In the data rows, the value 128 means zero.
Here is a table of points, one per row:
[179 167  91 174 113 124  94 119 107 167 109 136 106 156 115  89 136 123
 102 130  84 127 122 162 131 131 126 103 150  96  91 144]
[100 124 148  95 155 121 107 108 133 100  91 136 145 122  96 101 133 147
 139 129  91 100 104 118  88 117 111 141 124 170 132 111]
[ 96  96 152 119 130 121 108 138 128 108  85 135 159 147 108 115 100 160
 168 135 143 146 116 136 119 121 136 119 149 121 119  85]
[130 109  47 130 105 123 132 136 156 134 130 117 119 112  90  86 137 121
 172 116 144  85  73 138 147 112 177 128 115 132 144 145]
[139 124 127 153 154 104 121 125 110 151 103 154 107 165  86 146 161 126
 135  99 154 139 109 121 112 157 125 125 138 121 120 149]
[135 141 132 151  98  94 128 152 148 131 146  90  95 124 154 145 135 114
 158 156 116 111 119  95 136 131 149 172 140  94  98 166]
[122 103 136 190 125 112 128 124 144 103 108 106 122 143 166 171 121 122
 147 123 116 138 163 146 133 146 112 139 155 139 148 167]
[155 124 129 124 134 156 159 116 163 219 108 131 152 140 113 108 127 127
  95  90  47 134 130 158  99 157  75 141 154 122 124 103]
[151 109 105 191 118 138 172  83 123 139 102 160 134 169 127 137 105 158
 130 118 110 122 133 116 149 134 109 126 147 110 111 159]
[101 139 136 123 139 104 120 164  97 171 148 142 114  78 122 136 117 144
 105 129 131 142 143  95 117 149 134 101 132 102 147 120]
[126 170  87 127 109 118 130 126 134 132 140 116 103 151 134 129 106 120
 163 142 154 145 145 120 140 120 142 133 155 128 107 153]
[125 143 131 105 146 113 140 144 110 162 153 134 114 106 118 121 122 143
 100 105 144 135 141 123 132 153  85 128 124 110 130 147]
[146 121 121 131 122 153 156 131 116 179 113 123 148 130 157  92 158 110
 131  86  77 151 111 147 121 115 117  91  94 131 114 108]
[168 156 118 150 159  99 106 117 119 136  90 162 132 152  99  84 134 112
 147  90 133 134  90 124 147 115 145 132 106 128 113 127]
[113  84 118  95 115 160 132 112 108 113  89 143 130 144 100 129 142 139
 129 117 155 118 106 138  87 113 139 139 119 170 156  90]
[168 156 134 140 121 112 129 122 138  89 131 124 140 113 147 137 126 127
  81 166 158 122 122 116 105 155 149 133 140 135 133 150]
[103 124 169 122 126 182 128 120 175 109 148  99 140 133 156 166 100 138
 119 162 123 149 125 153  98 123  94 146 150 168 118 150]
[ 94 159 143  83 144 159 142  79 131 111 159 118 145 143 119 127 139 146
 130 128 162 140 140  91  99 103 117 135 146 126 136  97]
[135 166 130 147 116 124 168 130 118 131 142 124 106 122 143 124 125 109
 159 133 140 138 133  93 120 114 124 157 132 127  78 162]
[117 129 152 114 179 140 131 153 152 140 147 139 132  76 145 122 154 138
  92 127 115 157 146 114 113 140  99 121 144 164 115  78]
[ 90  84  93 138 126  86 131 119  92 148 134 134 153 148  84 165 115 148
 164 151 125 116 160 104 147 140 134 155 154 120 139 107]
[128 157 118 149 101 128 107 144 140 112 149 129 118  93 138 122 151  75
 146 158 145 120 116 130 135 121 117 135 120 130 107 145]
[172 164 205 113 112 141 137 109 133  67 150 130 141 122  98 130 122 135
  93 151 135  99 141 163 119 149 149 118 137 127 131 162]
[114 117 143 112 102 149 114 104 136 118 144 105 181 145 115 101 139 140
 127 131 123 103 148 118 113  93 114  97 139 139  94 114]
[142 145 114  96 141 140 148 127 161  90 153 141 129 100 110  65 155 110
 108 129 117 114 117 159 127 106 112 130 106 108 142  76]
[119 116  91 177 118  95 126 140 123 112 130 137 101 163 129 119 114 105
 181 131 162 166 102 128 155 103 167 160 129 162 116 159]
[116 141 118 118 137 137 128 133 143 114 154 118 146 118 137 131 108 112
 114 127 116 141 135 109 113 101 101 166 140 112 113 122]
[159 112 100 154 119 130 128 109 156  91 122 104 103 130 128 151  93 134
 148 166 141 107 107 141 156  97 112 131 125 119  95 170]
[138 119 126 154 148 124 131 168 123 129 137 124 101 135 158 112 131 132
 115 173 146 136  98 133 121 144 117 117 109 141 120 162]
[106 141 117 135 113 141 127 143 148 146  67 136 147 155  94 115 153 101
 136 133 130  92  77 158 141 105 161 120 113 130 140  87]
[144 122 153 135 137 106 115 129 130 103 169 112 103 103 140 147 112 124
  94 111 156 138 119 107 105 133 147 107  95 132 145 137]
[142 153 155 138 116  60 133 125 105 144 129 163 107 126 119 125  81 153
 109 120 129 109 161 177 130 122 145 106 102 128 146 143]
[126 108 120 131 120 136 126 105 158  88 123 103 148 135  90 120 126 168
 134 141 121 122 110 150 136 100 145 132 139 112 132 104]
[149 115  85 113 122 142 122 133  85 156 139 125 111 122 104  99 130 111
 117 108  79 147 171 123 173 101 126 145 155 114 121 125]
[104  96  98 148 110 133 168 160 143 120 125  95 170 149 153 182 110 186
 169 161 115 121 114 199 130 149  90 159 140 124 139  96]
[111 140 139 117  90 125 120  68 120 141 104 160 136 138  90 119 111 146
 172 149 103 203 203  46 136  77 111 138 162 141 112 121]
[114 134 126 100 157 172 138 154 143 186 126 160 154  83 141 141 177 144
 109  72 134 154 131 107 122 114 109 117 106 137 153  71]
[120 159 139 129 154 120 108 124  98  94 103 158 151 127 103 117 161 140
 105  99 130 100  77 132 130 116 127 133 134 140 177  88]
[126  79 119 105  85 158 103 151 122 124 130 120  97 126 118 152 105 125
 141 153 141 161 154 167 172 117 170 114 119 120 151 147]
[112 127 122 132 139 163 148 143 119 177 104 119 124 108 148 115 146 114
 120  61  72 137 139 123 155 148 112 127 144 161 115  81]
[123 105 149 153 105 147 120 137 100 121  79  54 131 147 120 122  87 145
 171 120 172 157 137 119 180  91 191 144 121 200 163 122]
[171 177 193 104 117 109 130  98 129 125 118 162 114 131  99  58 119 109
 118 149 154 114 106 121 145 112 142  89 116 101 139 175]
[137 139 109 129 144 108 117 126 146 142 151 128 141 109 152 139 112 142
 131 121 130 113 103  94 133 136 162 129  89 115 111 128]
[104  95 107 139 122 104 120 139 142 114 111 115 126 153 135 126 134 109
 156 100 170 136 139 123 122 124 174 173 130 152 148 120]
[112 122  77 101 145  94 145 144 128 122 168 124 121 132 124 134 165 128
 120 148 137 109 143 151 153 166 108 124 106  92 124 171]
[188 110  77 116 121 101 149 139 113 105 168 116 130 132 105 116 147 126
 169 156  99  84 131 140 129 128 135 101 138  79 115 129]
[122  86 112 138 133 107 148 134 148 117 147 126 103 144 137 119 153 140
 158 151 105  89 128 125 118 118 125 149 150  93 127 145]
[129 148 140 113 148 103 101 156 140 115 116 153 152 124 137 129 155 133
 116 105 159  90  98 121 117 122 159 116  93 126 160 138]
[122 119 115 102 113 119 110 108 113 147 149 124 104 140 115 130 128 130
 152 145 141 147 146  85 153  99 133 154 148 109  82 121]
[113 162 117 118 159  88 130 106 141 108 139 147 101  88 135 116 141 111
 148 132 158 138 148  81  94 121 131 125 162 136 106 121]
[146 154 202  74 108 105  84  46  88 120 176 197 126 134  76 134  84 141
  97 178 148 110 153  99 102 132 150 114 172 118 137 126]
[104 152 127 141 132 163 112 157 141 116 135 116 138 129 111 145 136 133
 140  98 104 152 155 124 105 137  94 136 128 100 129 128]
[130 112 128  78 124 164 135 161 111 134 172 138 134 134 111 114 109 146
 156 145 122 126 155 137 167 119 130 115 134 123 173 103]
[150 169 114 120 137 116 122 168 159 134 125 104 118 146 151 158 122 113
 107 143 124 138 130  93 149 116 111 151 142 120 101 139]
[165 133 124 142 123 121 141  95  77 154  82 155 147 141  98  88 159 158
 111 150  47 120  88 183  89 127 130 108  97 106 136 129]
[146 122 107 107 136 100 164 126 114 135 135 139  85 136 120 163 123 147
 106 162  97  84 129 150 157 196 164 105 102 101 148 139]
[ 76  61 133 146 112 168 115 138 158 128 128  65 172 135 133 151 112 114
 114 147 181 140 109 170 153  91 155 165 108 149 148 126]
[149 123 147 118 113 123 116  86 118 104 108 111 144 122 147 181  87 125
 105 159 112 148 155 170  87 160  86 120 130 112 167 185]
[152 129 145 186 131 128 109  99  61 198  69 163  87 173  88 112 114 100
 123  64 120 196 136 111 101 115 165  96 102 150 121 106]
[108 134 149 107 167 167 161 151 122 123 130 140 133  88 152 168 128 113
 111 101 118 133 150 115 101 109 133 106 141 133 112 123]
[131 136 130 143 135 164 153 132 128 153  98 128 138 127 141 139 118  95
 104 112  98 146 133 123 123 144  75 121 109 131 136  75]
[114 153 181  86 147 142 131  91 149 100 124 140 167 108 177 118 148 126
 114 108 133 128 117 133 111 149 116 127 121 111 118 102]
[135 138 149 104 103  91 142 148 138 106 136 132 131 127 127 134 128 127
  88 127 158 138 113  92 107 155 151 105 138 155 124 144]
[148 138 100 161 106 101 128  89 111 125 120 104 106 107 107 120 150 117
 171 134 119 142  93 122 140 132 113 129 140 125  96 153]
[116 114 121 108 167 122 108 123 116 140 140 149 137 148 151 182 109 121
 120 127  90 135 138 125 118 138 129 136 106 138 143 136]
[153 146 125 127 114 131 119 161 129 107 112 120 102 129 133 119 144 106
 122 132 133 114 118 110 141 109 116 124 137 116 123 174]
[104  90 123 134  93 164 157 110 115 113 131 124 166 138 108 137 134 145
 141 146  74 121 152 178 162 127  93 117 120 138  96  94]
[ 97  85 148 149  98 148 105 107 161 114 115 117 105 147 160 198 130 163
 143 124 153 174 158 138 138 100 137 166 124 176 141 116]
[138 116  88 166 132 123 152 154 148 139 149 123 149 124 111 121 145 122
 173 177 120 105 155 118 163 124 121 129 147 120 115 172]
[116 176 182 129 142 185 117 126 136 126 183 119 130  93 158 137  97 112
  64 122 144 145 123 106 130 107 125 117 133 127 137 128]
[134 123 127 159 127 156 138 137 137 117 133 122 122 133 170 129 117 125
  89 127 116 157 125 118 111 170 110 137 124 105 111 135]
[123 142  98 131 128 112 122 134 124 137 142 108 119 134 185 124 139 130
 117 165 130 111 157 150 124 175 115 133 122 102 130 137]
[136  94 117  95 121 138 116 142  87 131 152 150 146  86 118 102 138 134
 127 138 123 104 154 152 166 122 144 129 137 107 124 115]
[120  86 126 134 120 124 126 133 115 156 130 149 137 121 137 138  96 149
 101 146 140 120 157 155 137 155 132 116 106 114 166 132]
[159 124 144 109 104 110 105 132 104 132 126 140  93 114 142 151 104 150
  81 140 137  91 138 141 120 141  92 104 127 104 139 136]
[130  98 102 145 128 141 131 155 141 114  87 113 151 136 139 120 131 121
 147 111 139 131 108 140 131 121 144 146 112 141 145 114]
[108 145 139 136 141 119 113 172 125  96 169 116  66  85 123  93 116  83
 104 105 178 100 123  98 152 158 173 120  74 110 157 151]
[130 154 127 134 126 123 133 119 113 110  98 113 150 115 126  85 137 124
  89  83 132 116  73 169 119  88 133 109 119 152 144 117]
These points spread out most along one direction. Take the direction at right angles to it along which they spread out most. Go by this last direction. How many in every 100 of the points above lie lower along it than each point below? Answers are rounded to whole numbers. More than half of the points above lie lower than the first one.
[143 110 130 131 128 122 163 128 141 132 148 112 102 125 134 146 162 126
 132 148 106 112 148 136 137 154 104 153 127  73 121 164] -> 71
[131 150 146 149 155 177 125 148 171  85 127  74 128 118 194 129 121 126
 165 119 150 122 104 126  85 122 125 157 117 143 116 145] -> 45
[ 56  99 135 119 170 106 121 115 144 147 145 139 126 149 141 187 133 178
 145 128 156 111 165 104 105 169 123 117 154 147 173  88] -> 26
[105 104 102 135 160  68 110 149 144 141 126 170 105 156 168 170 170 199
 148 113 136 104  84 107  99 255  97 125 100 152 192 144] -> 63
[112 127 128 130 143 157 143 170 123 177 132 121 120 102 139 126 173  74
 109  67 128 143  99 103 125  98 132 107 111 143 129  58] -> 17
[106 106 150 101 125 119 123 111 100 126 121 131 153 148 122 118 135 148
 142 110 133 139  74 155 152  96 150 125 145 169 157 109] -> 18
[184 170 154 121  95 153 110  87 147  89 110 103 130 111 123 139  86 120
 106 177 163 122 178 166 128 102 146 115 135 129  74 184] -> 94
[ 90 144 121 118 122 101 136 140 151 100 106 124 123 130 137  99 126 124
 132 133 126 109 103 122 135 132 138  95 133 110 118 140] -> 65
[ 93 140 129 114 166 150 132 166 147 138 126 146 134 118 158 101 147 113
 115  82 107 133 123 109 118 120 107 146 120 149  72 110] -> 23
[144 117 186 146 102 115  98  75  54 185 100 133 106 186  68 155  67  90
 150 101 128 176 200  85 134 103 124 118 117 186 120 101] -> 19
[131 153 127 126 139 135 115 126 143 109 128 122 151 106 159 117 150 120
 135 119 137 114 107 124  96 175 119 159 129 133 107 149] -> 65
[151 118 125  86 134 145 132 141 140 133 168 139 157 107 126  93 139  64
 133 117 115 114 110 125 145 107 128 101 147 109 125  91] -> 51
